Rotation paths and how fast each direction turns (degrees per step)
Each turn is a multiple of 5 degrees from 10 to 175, or 0.
Each row of a path follows its step; steps can be skipped.
path 1
step 3: [ 12 -33  -2 -28   2  -2 -13 -13   7 -18 -21 -36  -7  -8   7  20 -37  35
  -2   1  -5  18  19 -18  18  12  27  10   7  12  18  17   1 -11  18  12
  -2  -9  -4  24  19  19   6   9 -41  -9  -9   7   3   7  16  26  -2  -2
  13  17   2   6  -8   5  -5  19   0  -7 -12]
step 4: [ -9 -21   4   5  11  15   3 -31  25 -16 -15  -8 -11 -15  -2  24 -27 -23
  -2   6   6 -22 -24  21   8 -24  20   6  -9   6   0 -28  31  10 -10  -4
  -5 -13   4  22  -3   8  24 -29  -1 -12  -9   5 -18 -16  28  10  26   2
   4  -5   6  34  -1  -6  14   6  -1 -22  12]
step 5: [-14   3  31  26 -22  22  -8   9  40  -1 -35  10  22   6   9 -14  -9   5
 -22  19   3  10 -21  -5   7  -3  23  -8  -1   3 -12  14  -1  -5   0  -5
 -20  -6  -3 -15 -27  14  13   6  26   4 -22 -11 -20   9  23 -24 -14  -9
 -10  -1  20  14  12 -19  20  -4 -24  13   4]
step 6: [-19  12   7 -19  11  12  28  16  15   0   4   5   0 -18  24   8 -21  27
   9  -6  21  20  10  -9   9  -3  20 -35  17  20 -17   5  -2  -5 -22  -7
 -29   5   5  -8   8  19 -33  -7  11  -6   9   5  12   4  26 -24 -32   1
  19   2   8 -17 -26  -7   8  12  22  15 -10]
step 7: [ 29  -4  17   1 -26 -26  27 -24  -3 -37   4 -10   5 -24  10  24  13  33
  15 -13  -1  -5  17  -1  -2   1   1 -36 -19  -8  -3 -24 -10 -11 -10   4
 -22   0  -8   2  -7  22   4  -6  -5  -1 -20   7  11   2   4  19  10   4
   0  25  10   0   1   9  31  10  30 -25 -12]
step 8: [ 19  -9  11  22  -8  17 -22 -56 -14 -12   2 -29 -30   4  32   3  17   6
   3   7  -1  38 -29   3   4   9  25  -7   5   3  15  -6  -3 -10   6  -2
 -14  24  -4   5 -15  -2  -7   0 -12 -14 -16   5 -21  -7  21   9  16  15
  -5 -16  -4  22   9  11   4 -15  -1  11  -5]
step 10: [-12  13  14 -17   7 -12   5  24   6 -38   1 -24 -17 -17   7 -23 -35  -3
  -5   3  -7 -10 -16  -6  11  -3   8   2   6  -2 -31   9  -5  11 -23 -19
 -22 -18 -24  -4 -21   8   2  -3 -10  16 -32   1  19  21  11  20 -41  13
  -7   0  23  -2 -12   0  -6  -7 -13 -25   4]
step 12: [  5  19   8 -18 -28  20   7 -21  -4 -47   1  -8  14   2   6  -2   3  12
 -11   5  -5  13  -2  37  11   7  10 -13 -15 -28  36  -2  10  15  20  -1
  -3  17   8   8   4  -8  15  15  12  -9   8  -9  -2  10  28  -6 -16  -4
  -3   8   2  17   6 -12  11  24  21  32 -32]
step 13: [-11  17  -4  -9 -17  -2   9 -11 -19 -12  -3 -11   8  13  -9 -14  -6  -6
  23  -9 -13  24 -36   3   9 -21  27   7  -2   5   7 -10  -1  -7 -27  25
  -2  27  -7  -5  -3  23  -7  32   3 -39  12  18   9 -11  38 -12 -19   2
   7 -14   2   5   4   3   3  10  -4 -45  -1]
step 18: [ -4 -17   7 -34 -15  -5  10 -28  -7 -27  -7   6   4  -4  27  54 -17  17
  26   4   6 -12  -4  -3  -1 -14  -1  -7 -25   0  -6 -19 -19  -8 -20  20
 -14  15 -35 -15  -6  14  18  19  17  -9   4  22   8   4  -7  19   6  -7
  -3   2  -8 -27 -10 -13   8  -8  13  -5   0]
step 19: [ -6 -14 -12  18   0  13 -12 -30 -13 -24 -21  -1  -6  16  17  -7  -3  22
  16  -1   2  10 -20   0 -12 -12  33  -2  15   9  20 -20   7  19  14 -17
 -37  17 -10 -22 -33 -12  13  12  -9  19  -8 -15   0  14  -6  25  10  18
  -4  -4  11  23   7  -2  -9 -26  29 -14 -10]
Directions:
[  5   1   0   5  -1   1   2   0   4   0   5  -4   1  -1  -6   3   3  -5
   4  -9   1  -4  -3  -2   1  -6  -2  -1   1  -3  -5  -6   1   2   1  -2
   3   3  -7   1 -11  -1   7   4  -2   3  -2  -2   5   3   5  -2  -4   1
   2   1   3   1   6   1  -3   1   4  -9   5]
125
[ -1  -2   5   0   1  -1   0   3   1   1  -2   6   4  -6  -4  -2  -1  -6
   1  -3   3  -1   2   2   2   3  -6  -1  -2   3   0  -4   0   6  -2  -1
   0  -6   1   1  -5   2   4  -6  -3  -1  -5   7  -7  -2   0  -2 -15  -2
   3  -1   1   3  -4  -4  -2  -4  -4   8  -3]
65
[-1 -9 -5  0  2 -1 -1  3 -3  3 -2  4  1  1  4  5  3  6  7  3  0  0  3 -2
  5  4 -2  3 -2 -7 -3 -3  4  5 -3 -6 -1  2 -2  4 -2  1 -1  1  3  3 -5  2
 -2  0  1  9  0  9 -1  6 -4  3 -4  4  0  9  0  0  1]
95
[  5   3   1   0  -3   0  -8  -2  -9   3   4  -2   0  -6  -1   1  -2  -4
   1  -3  -2   2  -3 -10  -1   1  -7  -5   4   0   0   2   2   1   0  -4
   2  -3   4   6  -1   2  -8  -3  -2  -5  -3  -1  -1   0  -1   3   4   1
   2   4  -1  -3   7   4   2  -3  -6  -2  -7]
55
[ 2  2  6  4  3 -5  3  6 -2 -3  1 -3  5  3  6  0 -4 -7  7  4  0 -2  0 -3
  1  1 -2 -1 -6 -2  2 -2  4 -5 -6 -4 -8 -2 -2  6  5 -1  6  5 -2 -1  7 -4
  1 -3  1 -3  3 -1  2  5  0  5 -1  2 -7 -5  1  1 -3]
125
